Each named turn below is shown by a few rows before and after it. Which turns, in which order, take the first row of each later pair to the second? The first pair is answered.
U (before -> after):
-.03 -.03 -.05 -.15 .04 .05 -.04 -.23 .08 .07 .18 .04 .31 .11 .05 -.15 -.14 .07 -.11 -.04  ->  .10 -.11 -.02 .20 .05 .24 -.12 -.06 .08 -.04 -.12 .06 .04 .25 .08 .11 -.21 -.03 -.13 -.13
.08 -.06 -.02 -.01 .13 -.01 .20 -.10 -.03 .12 -.09 -.03 .11 -.08 .11 -.19 -.14 .14 .15 -.12  ->  .12 -.05 -.11 .11 .11 -.01 .15 -.06 -.06 .08 -.12 .00 .01 -.02 .11 -.08 -.21 .11 .13 -.18
-.08 -.15 -.06 -.27 -.03 .07 -.01 -.17 .18 -.16 .15 .03 .11 .02 -.11 .03 -.02 .20 -.07 .05  ->  .03 -.24 -.02 -.06 -.01 .17 -.07 -.05 .15 -.26 -.04 .03 -.06 .10 -.09 .21 -.07 .09 -.07 .00
.17 -.08 -.31 -.08 .05 -.03 .14 .02 .03 -.24 -.03 -.12 -.14 -.16 .01 .06 -.21 .10 .08 -.07  ->  .16 -.14 .06 -.06 .11 -.06 .23 .09 .13 -.20 -.16 -.18 -.15 -.22 -.07 -.09 -.09 .02 .07 -.07
P (before -> after):
-.03 .02 -.28 -.15 -.13 -.10 -.04 -.10 -.09 .02 .11 .14 .15 -.04 .03 .12 -.12 .07 .07 .04  ->  -.05 -.05 .21 -.22 .07 -.16 .09 -.01 .03 .03 -.06 .05 .14 -.15 -.17 -.08 .04 -.13 .06 .04
-.05 -.09 .21 -.22 .33 .14 .12 .04 -.09 -.13 -.06 -.23 -.07 -.22 -.16 -.15 -.09 -.24 -.05 .03  ->  .06 -.34 -.12 .02 .18 .22 -.04 -.02 -.11 -.23 .05 -.12 -.22 .00 .14 -.12 -.16 .22 -.21 -.03
.07 -.10 -.09 .03 .26 -.03 -.04 .13 -.08 -.31 -.04 .08 -.13 -.29 -.22 .07 -.18 -.15 .03 -.02  ->  .08 -.19 -.13 .10 .27 -.01 -.07 .09 -.05 -.32 -.01 .09 -.19 -.23 -.16 .09 -.19 -.03 .00 -.02
B (before -> after):
.00 .05 -.01 -.18 -.02 -.09 .13 -.01 .03 .12 .15 -.06 .12 -.10 .01 -.09 .04 .03 .08 -.02  ->  .09 -.04 -.17 -.09 .05 .00 .11 .04 .01 -.04 .09 -.01 .01 -.04 .10 -.02 -.06 .17 .03 -.10
-.08 .16 .04 -.11 -.07 -.04 .09 -.09 -.14 .17 .19 -.09 .22 -.13 -.15 .02 .04 -.20 .05 -.08  ->  -.01 .01 -.20 -.19 .15 .11 .14 -.09 -.13 -.06 .17 -.07 .10 -.15 -.09 .10 -.14 .06 .04 -.19
.05 -.22 .04 -.03 .07 .13 .03 .06 .20 -.07 -.06 .05 -.35 -.21 -.02 -.07 -.01 .26 -.13 -.12  ->  .04 -.15 .14 .25 -.19 .09 -.12 .07 .18 .04 -.11 .08 -.31 -.06 .02 -.02 .11 .12 -.14 -.08
Z (before -> after):
-.07 .20 -.40 .26 -.34 .05 -.07 .31 -.07 -.02 -.08 -.05 -.11 .20 .09 .43 .07 -.25 .13 .04  ->  -.05 -.10 -.57 .05 -.29 -.02 -.02 .13 -.06 -.07 .24 .05 -.08 .18 .34 .07 .07 .40 -.01 .01
-.07 -.03 .21 -.12 .19 -.02 -.10 -.16 .24 .03 .11 -.08 .19 -.09 -.24 -.19 .18 -.14 -.03 -.06  ->  .02 .03 .12 .17 .14 .13 -.22 -.06 .16 -.01 -.11 -.08 .01 .03 -.24 .12 .14 -.33 -.02 -.09
-.33 .03 .23 -.01 -.05 -.21 -.12 -.09 -.16 .40 .18 -.01 .17 .06 -.19 -.09 .13 -.09 .01 .04  ->  -.28 .04 .10 .28 -.12 -.07 -.22 .03 -.21 .34 .00 -.01 .00 .19 -.15 .18 .01 -.21 .04 -.02
Pairs:
Between the rows of a pair lie 2 to 4 turns.
-.09 .17 -.17 -.21 -.12 .07 -.04 .02 -.22 .05 .16 -.03 .27 -.03 -.29 .24 -.22 -.13 .04 -.03  ->  -.06 .02 -.34 -.22 -.03 .13 -.03 -.01 -.21 -.05 .19 .02 .19 -.04 -.22 .23 -.32 .14 .02 -.06 : B then Z
.12 -.11 .17 -.17 .32 .11 .31 .10 .08 -.19 -.10 -.12 -.04 -.05 -.03 -.21 -.15 .20 .04 -.20  ->  .12 -.24 .19 -.02 .14 .04 .16 .01 .06 -.10 .03 -.03 -.01 .05 .13 -.35 .04 .41 -.05 -.15 : B then Z
-.06 .08 -.49 -.06 -.23 .01 -.09 -.06 -.16 .06 .40 .07 .05 .12 .22 .10 -.05 .09 .09 .18  ->  -.17 .10 .19 -.24 -.20 -.20 .05 -.04 .00 .25 .40 .01 .22 .00 .04 -.28 .24 -.14 .10 .27 : B then U then U
.03 -.14 .18 .16 -.08 -.08 -.08 -.12 .07 .07 .12 .05 .05 .09 .02 -.23 .24 .25 -.17 .12  ->  .04 -.05 .25 .37 -.07 .05 -.15 .03 .05 .02 -.15 .01 -.04 .14 -.09 .03 .20 -.09 -.12 .10 : Z then U then U
.04 -.06 -.39 -.14 .07 .04 .03 -.02 -.12 -.10 .15 .03 -.03 -.03 .12 .06 -.12 .11 .02 .02  ->  -.03 -.01 -.05 -.25 .03 -.10 .06 -.08 -.05 .11 .30 .02 .16 -.09 .01 -.17 .06 .04 .02 .13 : U then B then U
-.12 -.04 -.33 -.09 -.08 .01 -.04 -.12 -.01 -.07 .16 .11 .00 .00 .06 -.06 -.06 .12 .03 -.03  ->  -.10 .01 .01 .12 .01 .15 -.01 .11 .06 -.10 -.19 .04 -.17 .01 -.12 .12 -.04 -.22 .08 -.08 : Z then U then P
.09 -.24 .02 .12 .13 -.02 .00 -.18 .00 -.04 .23 .16 -.02 .13 .28 -.18 -.03 .45 -.21 -.04  ->  .00 .15 .28 -.21 .44 .05 .22 .02 .05 -.16 -.09 -.09 .00 -.17 -.18 .05 -.17 -.26 .03 -.11 : Z then Z then B
.10 .01 -.35 .00 .10 .18 .09 .17 .08 -.21 -.11 .14 -.13 .02 -.09 .37 -.21 .06 -.06 -.22  ->  .07 -.01 .04 .39 -.23 .06 -.12 .16 .10 .02 -.16 .20 -.15 .21 -.07 .26 .08 -.03 -.13 -.12 : B then P then P
-.08 .24 .14 -.13 -.24 -.13 .05 .01 -.03 .10 .06 -.06 .20 -.03 -.02 -.09 .07 -.13 .00 .16  ->  .02 -.05 .24 -.09 -.05 -.12 .11 .01 .07 -.02 .02 .00 .04 -.03 .06 -.31 .09 .23 -.09 .11 : P then B
.02 .01 .36 -.05 .16 -.03 .11 .13 .09 -.10 -.26 -.06 -.08 -.12 -.16 .06 .05 -.26 .12 -.09  ->  .02 -.22 -.07 -.22 .04 -.14 .07 -.13 .00 -.06 .19 .08 .05 -.05 .20 -.20 .02 .41 -.02 -.06 : Z then U then P
.10 -.25 .01 .06 .34 .25 .10 .07 .08 -.32 -.15 -.03 -.25 .09 .16 -.05 -.14 .12 .04 -.13  ->  -.15 .26 -.07 -.32 -.05 -.03 .07 -.13 -.09 .13 .25 -.03 .29 -.03 -.03 -.12 .03 -.26 .22 .08 : P then B then P then U
.02 -.40 -.15 .21 .03 .06 -.12 .09 .04 -.19 .31 -.08 -.14 .09 .36 -.16 -.01 .32 -.19 .03  ->  -.02 .01 .00 .40 -.06 .16 -.19 .24 -.02 -.13 -.05 -.22 -.15 .06 .00 .30 -.05 -.47 .00 .05 : Z then Z then Z then P
-.08 .06 -.05 -.18 -.10 -.17 -.04 -.19 -.01 .21 .34 .01 .26 .04 .09 -.22 .09 .21 -.08 .10  ->  .03 -.10 -.14 -.28 .16 -.03 .09 -.13 .04 -.04 .24 .01 .09 -.05 .14 -.24 -.07 .44 -.11 -.03 : P then B
.19 .08 .16 -.20 .05 -.17 .15 .18 .20 .08 .18 .07 .28 -.16 -.15 -.33 .12 -.06 -.05 .22  ->  .27 .13 -.39 .16 -.26 -.05 -.15 .17 .01 .08 .24 .21 .15 .12 .05 .07 -.03 .05 -.03 .17 : U then B then Z
.01 -.07 .17 -.19 -.03 -.07 .21 -.18 -.01 .08 .24 -.06 .23 .00 -.15 -.33 .04 .12 -.05 .13  ->  .11 -.16 -.18 .03 -.11 -.02 .10 -.19 -.03 .02 .29 .02 .11 .17 .05 -.24 -.01 .33 -.11 .09 : P then B
.04 -.32 .54 .30 -.05 -.08 -.14 .03 .10 .06 -.12 .05 -.18 .16 .11 -.30 .29 .19 -.26 .01  ->  -.02 -.12 .02 .39 -.43 -.08 -.38 -.09 -.08 .22 .16 .14 -.01 .30 .26 -.06 .24 .17 -.16 .09 : U then U then B then P
.07 .18 .08 .34 -.12 -.01 -.02 .07 .05 -.02 -.14 -.01 -.19 .00 -.16 .22 .10 -.26 .21 -.04  ->  .04 .04 -.19 -.24 .18 -.06 .20 -.08 .04 -.12 .18 -.02 -.05 -.24 -.09 -.04 -.07 .13 .20 -.06 : U then B
